(in the rows, 128 means zero)
Each path is a new rotation, seen through one point. The rows after it are directions, each followed by how far the rotation turns it, in deg/step (0 if it stays put).
Each turn is a multiple of 5 degrees from 10 to 175, or 0.
Each row of a path follows its step; steps can be skipped.
path 1
step 0: [136 125 128 135 126 134 121 129 117 127 128 139 128 138 137 128 130 131
 139 131 119 128 126 127 133 132 133 129 131 140 132 135 128 131]
step 1: [131 128 131 123 130 130 124 136 121 128 131 129 129 131 123 128 121 138
 142 129 131 131 128 136 121 137 135 121 136 138 135 120 128 130]
step 2: [125 134 120 118 122 136 124 133 116 134 127 123 129 127 132 129 133 124
 131 128 127 131 128 137 125 122 136 120 137 129 138 131 127 123]
step 4: [142 126 129 129 125 131 126 126 126 127 123 130 130 125 125 121 136 114
 131 133 121 116 127 135 130 130 135 125 121 121 132 131 123 121]
step 6: [132 135 137 130 131 142 128 128 127 130 124 123 124 132 123 133 139 116
 123 117 133 130 127 131 134 139 125 122 134 126 134 126 132 129]
step 7: [130 129 131 129 128 135 135 137 130 131 121 127 125 130 122 138 133 123
 127 127 123 133 134 126 130 129 120 124 130 141 117 127 137 115]
step 8: [134 134 138 130 121 119 134 126 127 134 127 131 128 133 116 124 131 117
 131 122 126 137 131 127 133 126 139 132 130 133 124 125 134 120]
step 9: [128 129 138 137 131 128 134 134 124 126 135 129 135 122 133 117 125 129
 128 122 117 129 136 123 127 121 132 124 129 135 130 132 138 120]
step 10: [123 129 128 128 136 131 136 122 126 123 128 125 137 121 119 112 133 133
 124 124 133 134 129 129 129 135 138 127 132 128 135 124 137 127]
step 11: [117 129 114 129 129 138 141 136 128 118 121 122 130 123 124 125 136 125
 125 123 123 126 132 123 123 124 133 130 126 129 128 134 128 130]
step 12: [117 127 129 127 137 120 145 119 133 127 117 132 129 135 125 127 137 122
 135 130 130 125 130 124 125 131 131 131 128 130 128 133 122 133]
Speeds:
[129 129 130 133 128 131 126 129 125 127 127 129 130 126 131 125 127 133
 129 125 131 127 130 128 128 131 128 130 125 128 132 124 128 128]  80
[129 131 124 129 128 128 131 131 127 127 126 129 130 131 126 129 129 129
 126 129 135 130 127 130 130 125 125 128 124 129 128 132 127 126]  85
path 2
step 3: [134 134 131 124 134 125 131 128 128 123 123 123 121 126 120 146 130 130
 122 129 133 123 135 137 137 122 124 127 123 120 113 124 117 132]
step 5: [135 128 125 127 137 132 123 123 124 140 128 135 137 127 133 130 122 124
 133 124 117 126 138 123 120 130 118 118 131 133 137 117 132 138]
step 6: [134 124 122 133 134 122 117 123 127 133 127 124 126 131 127 136 133 129
 129 129 132 122 112 138 119 125 128 137 115 123 126 126 127 114]
step 7: [125 136 129 132 123 131 139 123 128 124 139 132 137 125 132 127 123 134
 123 121 134 137 130 130 140 117 136 131 123 116 126 130 119 138]
step 8: [132 127 125 136 119 124 127 140 127 130 123 141 129 125 119 124 130 119
 118 123 125 134 121 126 130 137 120 127 136 138 140 135 132 133]
step 9: [135 126 117 124 144 134 126 130 124 118 121 130 125 127 127 137 131 118
 137 123 122 132 135 120 129 129 126 125 118 122 120 123 135 121]
step 10: [120 123 125 134 136 126 129 121 123 126 138 125 124 121 130 122 126 131
 133 136 134 123 121 132 130 138 147 141 132 127 129 128 119 126]
step 11: [125 127 134 117 136 120 134 134 131 129 132 135 145 128 136 124 133 137
 116 130 129 139 131 127 127 126 118 126 139 126 132 124 127 132]
step 12: [130 128 118 123 125 136 126 123 133 124 125 124 114 129 120 127 136 129
 120 121 120 130 116 133 128 126 121 130 128 138 131 127 142 118]
step 13: [113 126 121 136 128 133 128 123 123 122 134 131 127 138 132 121 126 127
 144 131 128 133 132 121 130 120 133 120 121 130 113 131 126 130]
step 14: [123 125 132 130 129 117 124 133 134 128 131 126 118 128 121 128 127 118
 121 138 134 126 132 126 119 129 124 141 142 125 132 127 116 140]
Speeds:
[131 127 127 128 131 129 130 128 127 130 132 127 126 131 126 130 131 128
 128 125 126 126 128 128 127 130 127 126 124 132 124 129 126 123]  110
[128 124 124 129 128 130 127 125 123 128 125 127 130 126 126 130 126 128
 134 127 129 129 127 129 124 127 126 127 129 130 125 128 132 128]  100
[127 129 130 130 129 127 129 126 126 130 132 134 128 124 128 123 124 130
 129 128 126 125 128 125 128 126 129 126 130 130 126 132 127 129]  125
path 3
step 0: [124 117 128 124 116 134 135 137 128 134 119 123 128 116 132 123 131 126
 126 139 126 133 119 134 127 137 129 141 119 129 122 129 124 127]
step 1: [106 130 136 132 127 133 132 128 127 128 128 140 115 125 129 129 121 127
 131 138 127 126 130 128 128 119 118 123 118 127 123 126 124 133]
step 2: [119 123 128 129 118 132 120 129 126 127 124 134 125 129 135 108 133 129
 139 132 127 133 128 123 130 139 138 130 133 127 115 130 123 129]
step 6: [119 129 126 133 119 127 129 133 130 130 129 127 116 123 131 113 112 127
 125 129 129 137 123 133 124 127 127 138 120 125 124 115 135 134]
step 7: [122 122 132 128 117 138 131 117 112 134 126 139 124 130 138 125 127 124
 131 133 129 129 127 127 143 128 120 130 132 121 125 124 123 125]
step 8: [122 123 122 135 121 133 121 129 134 136 133 127 116 140 131 123 137 121
 132 124 130 133 125 137 124 123 128 131 123 130 108 125 133 133]
step 9: [128 131 129 130 118 131 135 131 123 129 127 137 127 137 136 119 116 129
 129 129 126 133 118 137 133 136 121 127 129 118 132 137 138 141]
step 10: [123 125 123 128 136 130 121 116 126 142 131 132 123 138 131 119 129 126
 134 134 135 132 128 136 131 116 134 133 130 116 130 117 127 134]
step 11: [133 131 114 133 106 133 138 129 126 133 130 125 127 127 135 120 131 120
 126 123 140 129 127 127 130 123 126 132 131 124 124 127 138 135]
step 13: [117 132 127 130 125 130 123 124 118 129 141 137 120 128 132 123 132 115
 127 123 137 131 121 132 127 123 126 121 145 126 125 125 131 135]
step 14: [137 132 130 139 130 138 136 129 131 141 127 130 131 144 137 116 130 128
 125 122 124 134 128 129 129 131 127 136 137 124 120 125 135 129]
Speeds:
[125 126 127 129 131 131 130 126 129 132 131 130 132 129 124 132 127 128
 129 129 126 129 127 130 129 127 131 127 125 127 126 125 129 125]  155
[126 131 128 127 129 130 124 128 123 128 127 127 127 129 126 129 127 127
 127 128 127 128 128 126 128 123 129 125 130 123 128 129 121 128]  125
[127 131 126 133 126 127 128 127 128 130 131 126 128 130 129 127 135 128
 132 127 131 128 127 124 126 131 129 127 127 128 128 127 125 126]  125
path 4
step 0: [126 131 133 132 130 125 133 129 113 127 139 130 123 130 134 135 130 115
 122 132 129 132 131 129 122 126 140 115 134 123 126 128 135 123]
step 2: [128 132 127 135 122 127 139 129 120 123 134 134 125 125 134 125 137 125
 129 133 133 126 128 128 126 126 138 117 126 119 132 116 143 134]
step 3: [127 136 129 124 134 126 133 133 121 127 142 125 122 123 123 125 147 129
 134 134 122 129 133 117 124 133 134 128 134 122 129 126 133 131]
step 5: [130 130 135 120 134 122 128 129 121 119 143 130 128 124 121 135 136 118
 134 130 132 130 130 122 126 132 122 119 136 130 131 122 138 134]
step 6: [127 132 135 135 124 135 131 129 121 120 127 129 133 121 121 128 135 131
 141 135 133 130 119 121 124 130 123 119 138 115 129 125 135 126]
step 7: [125 126 135 129 132 128 132 134 117 131 138 130 123 128 118 126 134 127
 137 131 141 130 129 121 135 135 126 120 126 126 138 114 130 132]
step 8: [123 130 143 134 128 129 131 129 121 121 132 124 124 119 120 127 131 122
 130 136 133 136 126 117 127 126 133 127 143 121 129 127 120 130]
step 10: [121 141 143 128 126 124 138 129 124 125 130 135 127 121 126 128 130 123
 124 131 142 132 123 128 128 133 129 121 142 129 136 132 132 129]
step 11: [128 133 135 127 126 134 131 136 120 127 135 137 130 122 126 125 133 132
 133 131 134 139 130 132 130 137 130 129 128 111 142 131 124 126]
step 12: [114 130 140 125 130 125 132 135 127 126 135 135 118 126 130 126 131 130
 123 134 138 128 123 133 135 128 134 123 132 117 132 127 127 140]
step 13: [125 128 138 126 133 130 124 135 119 122 137 130 124 120 130 129 139 124
 129 124 122 142 131 137 131 129 134 123 138 121 134 136 128 127]
Speeds:
[124 128 130 127 129 128 129 127 128 131 126 126 129 127 127 132 124 129
 124 130 128 131 125 129 131 129 128 129 128 126 135 131 127 126]  25
[125 125 128 127 130 129 131 131 131 128 128 126 130 127 128 125 125 128
 127 127 126 128 127 129 120 128 128 126 127 131 130 127 126 128]  0
[126 125 126 130 130 130 126 126 125 131 129 125 130 132 127 128 127 126
 133 130 129 131 125 129 130 125 127 124 130 130 126 128 126 127]  45
[123 126 127 127 124 123 130 130 129 130 125 129 124 126 129 130 128 129
 131 126 129 129 126 130 130 129 125 126 125 128 125 124 129 128]  140
